Each row is where one point has got to under a steady rotation. How many steps took it there?
The counts run from 0 to 418.
[108 111 160 105 125  80 161 101 177 163  85 121 114 107  82 133 169 133
 142 138 143  86 176 110 100 125 113 136 101 108 185 151 137 136 118 101
 108 125 177 148 122 130 154 164 135 145 125 136 149 104 163 113 103 119
 136 111 145 160  97 151 127  97 125 113  69 136  95]
60
[ 94 111 171  97 131 100 140 131 189 160 141 128 107 139  88 140 132 154
 147 129 115 109 167 125  64 147 121  98 146 104 170 150 136  99 113  96
  63 109 158 143 114 110 161 174 121 131 151 143 174 109 108  88 120 104
 127 124 111 155 105 128 124 127 147  97 102 149 129]
94
[101  98 181 114 121  89 164 123 174 152  91 130  83 111  98 128 150 162
 143 143 116 122 141 102 105 125 123 107 128 111 182 140 173 152 131 119
 121 110 155 154 113 150 156 198 132 112 151 111 145 114  95 115 121  95
 127 103 109 144  93 115 150 110 149 127  89 158  98]
301
[111 126 164 103 118 107 155 130 183 147 123 140 106 106 102 133 169 176
 139 124 110 114 142 108 109 156  97 118 123 114 182 171 114 111 123 120
 103  85 119 162 105 128 144 170 144 151 146 120 155 107 147  75  89 131
 123 122 136 172  93 148 142 126 163 133  65 145 105]
339
[116 109 159  85 134  89 148 109 181 161  97 134  89 103 104 129 180 157
 157 121 118 114 166  94  91 155 111 115 145  91 186 180 121 138 118 122
  91 103 144 145 113 136 147 166 126 131 166 119 170 128 148 104 112 102
 145 133 124 158 101 142 127 125 131 108  78 156 124]
31
[126 103 169  97 121  86 148 128 156 163 108 127  89 112  84 149 175 170
 149 136 127 126 136  90 101 152 131 108 118 107 185 145 134 145 124 128
 113 122 171 154 109 154 157 192 145 141 139 137 150  98 114 112 101 113
 129 108 105 141 102 138 139 119 149 131  77 146  73]
151
[ 60 101 179 114 123  99 159 135 199 123 124 111 112 121 110 121 140 160
 163 124 119 131 142 115  97 126 117 122 148 117 204 145 176 109 120 103
 108  95 137 151 136 123 122 187 124 114 125 110 159 110  97  88 118  99
 132 106 134 155 119 138 159 110 155  97  96 158 127]
297
[ 90 101 194 117 105 110 144 128 178 161 119 104 118 117  56 148 152 146
 126 150 120 104 147 100 114 127 104 120 148 122 187 135 144 103 132 113
  92  95 135 142 117 108 148 163 135 105 124 128 147 124 106  70 126  92
 129 121 126 145  95 119 151 113 136 123  87 182 111]
379
[103 131 169 136 119 103 128 102 188 128 136  95 111 120  86 113 151 162
 147 157 147 117 164 105  59 132 118  98 124  99 184 137 157 116  97 118
  95 124 149 150 118 115 162 173 137 137 117 123 166  89 122 114 117 107
 119 107 140 181 125 123 166 114 141 115  61 129 119]
358
[107 108 173  95 117  83 157 132 174 160  75 109  78  93 102 133 157 146
 127 132 108 121 157 105 109 133 107 125 113  99 189 136 149 154 108 114
 106 106 150 167 133 145 152 193 153  99 122 120 145 119 112 109  95 118
 140 108 133 140 104 126 147  98 139 128  96 158 102]
256
[105 122 173 126 110  89 143 129 173 147  83  98 113 121  91 122 148 139
 165 145 130 128 170 127 109 123 113 122 132 126 184 133 184 159 114 102
  91 129 150 135 135 123 160 186 125 128 135 116 157 134 135  92 124 113
 136 100 137 180  99 130 137 108 148  86  69 164 128]
239
[109 110 190 122 118 117 147 119 184 147 129 106 115 114  71 140 163 179
 153 142 145 102 166 103 101 156 105 112 136 119 183 140 127 125 107 123
 116 108 135 157 105  98 161 161 148 151 124 118 148 112 125 107 122  99
 116 135 127 186 115 148 158 123 132 121  68 143 115]
231
[105 140 120 129 119 101 121 117 172 134 113 141 101 119 114 129 179 168
 146 138 135 124 168 114  96 143 120 109 124 114 185 165 160 119 119 108
  90  95 135 153 122 131 146 182 128 146 157 127 136 108 154  91 100 121
 124 104 111 165 111 132 141 126 176  93  48 162 115]
159
[103 140 166 118 137  99 134 118 165 145  96 111  91 105  83 121 148 154
 137 156 123 112 155  94 103 120 120 123 137 114 193 156 171 131 125 121
 107  93 140 141  95 146 156 173 115 118 156 107 158 118 134  83 137  84
 132  88 142 163 105 122 160 113 135 127  63 159 121]
375
[ 97 105 177 102 130  98 182 134 186 171 118 131 113 120  93 142 130 156
 139 123 101 100 157 131 121 138 105 140 129 107 175 170 130 105 133 102
  84  85 134 163 132 124 144 165 128 121 136 126 155 107 127  61  93 126
 138 110 136 160  90 170 128 111 153 118  89 138 107]
63
[114 132 165 147  98  96 143 119 168 166 112 102 135 138  84 125 132 151
 146 159 114 135 167 139  97 129 116 140 106 117 174 138 146 114 118 107
  63 117 149 144 122 114 137 177 143 128 100 134 156  97 120  59 102 124
 132  90 140 163 124 124 153 107 152 107  67 137  94]
132
[ 91 132 167 116 117 102 164 103 191 162 123 155 110 122 120 123 165 184
 139 124 139 113 177 101 104 146 120 128 151 105 184 174 154 103 124 104
  85  82 141 156 126 118 140 165 140 130 141 145 145 100 138  97 114 112
 120 136  98 138 130 151 145 120 135  94  71 158 125]
33
[ 98 112 149 114 140  84 129 115 171 124 108 102  92 101  95 119 174 130
 156 130 133 122 152 112  95 133 113 104 116  92 189 135 151 145  95 111
 120 118 142 163 152 133 134 195 151 116 134 109 168 116 115 115  89 123
 158 102 139 157 107 115 148 108 153  96  78 151 118]
360
[ 96 118 150 108 125  94 148 113 170 134 145 130 101 125  92 140 145 165
 135 132 117  97 153 114  80 151 127 102 141  96 162 156 142  99 108  90
  93  85 128 180 139 121 132 210 151 123 142 122 154  93  96  91 101 116
 129 120 105 153 110 130 136 135 163  96  68 159 130]
355
[123 109 166 104 137  81 191 113 169 165 105 122 116 114  71 150 129 155
 145 138 135  78 159 127 120 137 123 141 111 115 173 145 145 129 116 109
 107 115 158 160 124 128 150 173 138 138 127 120 163  83 137 101 101 112
 120 109 146 192  98 166 141 112 121 110  62 128  99]
322
[103  97 174 106 104  88 157 108 181 183 103 123 110 130  88 134 120 129
 137 135 110 103 171 128  96 129 119 114 146 107 161 142 144 132 140  91
  63 110 162 140 110 114 149 176 130 119 160 140 164 124 115  83 119 105
 131 119 115 149  85 111 123 113 146 103  90 166 127]
243
[126 121 156 106 160  89 152 125 166 140 137 118 120 133  73 139 134 154
 155 135 134  98 165 121 100 143 122 112 124 129 190 151 172 108  89 119
 107 106 148 161 135 127 171 173 123 122 140 114 170 101 128  96 119 120
 123 100 144 181 102 174 153 114 136  90  80 140 113]
172
[ 98 117 165 111 124  75 155 106 172 144  91 115 111 100  75 132 160 141
 161 147 148  97 145 102 107 112 128 119 125 109 180 136 162 135 136  91
 123 115 149 142 150 136 139 196 139 139 134 127 149 117 133 121 111 119
 124 117 116 156 105 120 131 108 132  89  50 172 115]
165
[ 95 115 186  95 109 108 148 118 204 170 117 103 122 117  90 130 140 157
 152 131 115 104 169  97 107 156  98 122 139 116 193 145 128 102 109 126
  92  98 141 142  95  96 149 149 128 127 137 131 150 125 140  75 120  99
 121 139 148 160 108 143 164 117 121 120  78 158 127]
185
[ 95 144 176 106 136 103 144 129 191 136 147 108 124 123  87 125 133 157
 149 150 126 110 149  99  79 131 110 109 118 102 197 145 146  95  94 119
  96 115 154 145 108 122 145 170 120 143 109 127 161  75 135  85 117 120
 116  91 149 172 125 141 166 110 123 128  79 116 101]
403
[ 99 122 156 111 119  85 135 118 170 144  96 100 108 109  65 146 171 144
 131 157 143  91 168 103 109 124 123 131 127 121 197 115 165 114 120  97
 122 114 176 136 115 118 144 179 126 128 105 127 129 103 125  90 139  95
 123 106 114 153 122 129 147 102 126 112  61 168 113]
119
[ 80 114 158 131  97  92 143  95 179 145 128 101 120 129  99 114 135 150
 151 140 119 133 136 114  95 129 125 103 138 104 167 144 152 112 134 105
  77 103 128 154 126 110 116 200 129 136 151 127 157 118 105  80 101 107
 130 111 114 149 101 106 154 120 171 104  61 171 119]
161
[102 135 153 121 125 108 152 136 174 155 122 125 107 138 104 140 123 166
 118 142 113 111 171 133 101 135 122 136 125 113 187 161 165 104 113 101
  71  93 147 168 124 127 142 177 131 109 113 121 144  79 114  54 116 119
 128  88 133 163 116 157 148 115 150 111  91 128 107]
326
[116 111 152 139 115  89 148  97 159 156 115  88 102 127  77 131 140 158
 141 150 131 137 164 109 111 146 135 138 125  94 193 133 157 125 105 118
  92 123 154 158 131 116 119 176 140  98 109 121 158  98 100  79 121  92
 142  96 133 156 128 120 170 100 129 115  71 150 103]
178
[101  94 158  91 133  84 142 118 170 161 104 119  90 108  59 159 153 132
 113 145 114  87 140 103 119 137 111 120 131 116 168 143 133 118 124 106
 116  95 137 161 122 129 145 184 142 119 145 114 150 124 118  89 106 103
 144 116 128 159  77 128 135 126 144 135  72 163 111]
121
[ 96  94 177 131 118  96 164 111 188 171 134 138 124 138  87 135 149 150
 134 141 134  96 178 115  81 123 115 107 140 110 177 153 139  99 134 113
  86  99 155 147 124 122 178 160 148 138 149 158 151 105 132 110 108 115
 124 113 117 148  89 156 125 115 147 103  77 143  91]
168
[100 104 180 101 134 105 166 131 177 147 150 133 106 127  83 152 140 160
 131 133 116 101 152 132  88 142 108 108 135 101 167 170 127 107 124 108
  81  94 129 167 128 123 156 174 142 138 142 122 167  98 112  82  96 128
 136 111 122 170  88 160 116 138 160 123  88 132 103]
18
[ 74 116 179 106 137 103 135 120 206 134 137 111 123 124  95 124 150 147
 170 121 128 122 159 101  96 146 116 108 143 120 197 155 156 116 106 133
 113 106 150 131 100 105 150 152 100 144 153 115 171 116 138  93 124  94
 128 111 149 182 104 156 166 119 133 118  77 152 119]
36
[112 143 131 101 149  91 138 142 153 143 110 121  93 116  93 139 152 154
 142 137 110 111 150 120 115 135 117 137 119 107 204 165 164 116 104 113
  99  99 153 161 114 158 147 187 113 117 127 104 164  99 130  65 109 127
 146  72 143 173 107 159 150 113 146 117  85 138 115]
68
[125 120 169 131 118 100 136 110 171 158 114 105 124 128  74 131 179 166
 170 146 138 143 175 111 103 155 119 127 127 102 191 157 145 111 115 115
  83 127 162 126 135 114 146 162 134 128 110 141 166 112 121  82 119 112
 150 114 120 150 130 131 137 107 123  81  71 155 101]
28
[ 90 102 162 131  97  95 130 116 196 157 133 121 111 143 105 129 126 159
 136 130 114 116 174 111  86 152 129 105 110 124 181 113 139 122 107 120
  95 103 158 176  93 107 143 175 151 142 130 149 137 102 117  88  92 126
  99 114 123 155 100 146 160 119 171 119  75 136  98]
386
[115 109 168 116 107 122 143 144 176 150 125 133 106 130  94 155 172 189
 155 139 129 133 164 130 116 174 111 135 134 110 184 162 142 115 117 107
  80 116 143 155 120 115 135 170 148 137 121 127 147 104 107  61 114 117
 135 124 114 175 106 150 137 134 157 105  84 148 104]
154
[110 108 144  87 152  72 167 110 182 169 109 139  97 119  99 151 128 142
 132 127 123  85 155 113 103 138 137 122 114 107 175 143 138 140 109 107
 109 112 174 177 114 142 138 188 138 136 148 132 160  91 129 106  90 109
 115 112 136 171  91 158 131 116 140 125  76 120  99]
323
[ 86 131 171 100 135  87 148 116 175 122 118 108  97 104 104 122 135 158
 141 135 125 110 135 103  80 126 121 110 120  99 190 132 155 130 107 105
 113 120 160 160 116 141 138 192 120 129 111 114 156  73 114 109 116 112
 115  94 148 166 121 130 171 102 122 137  73 123 113]
404
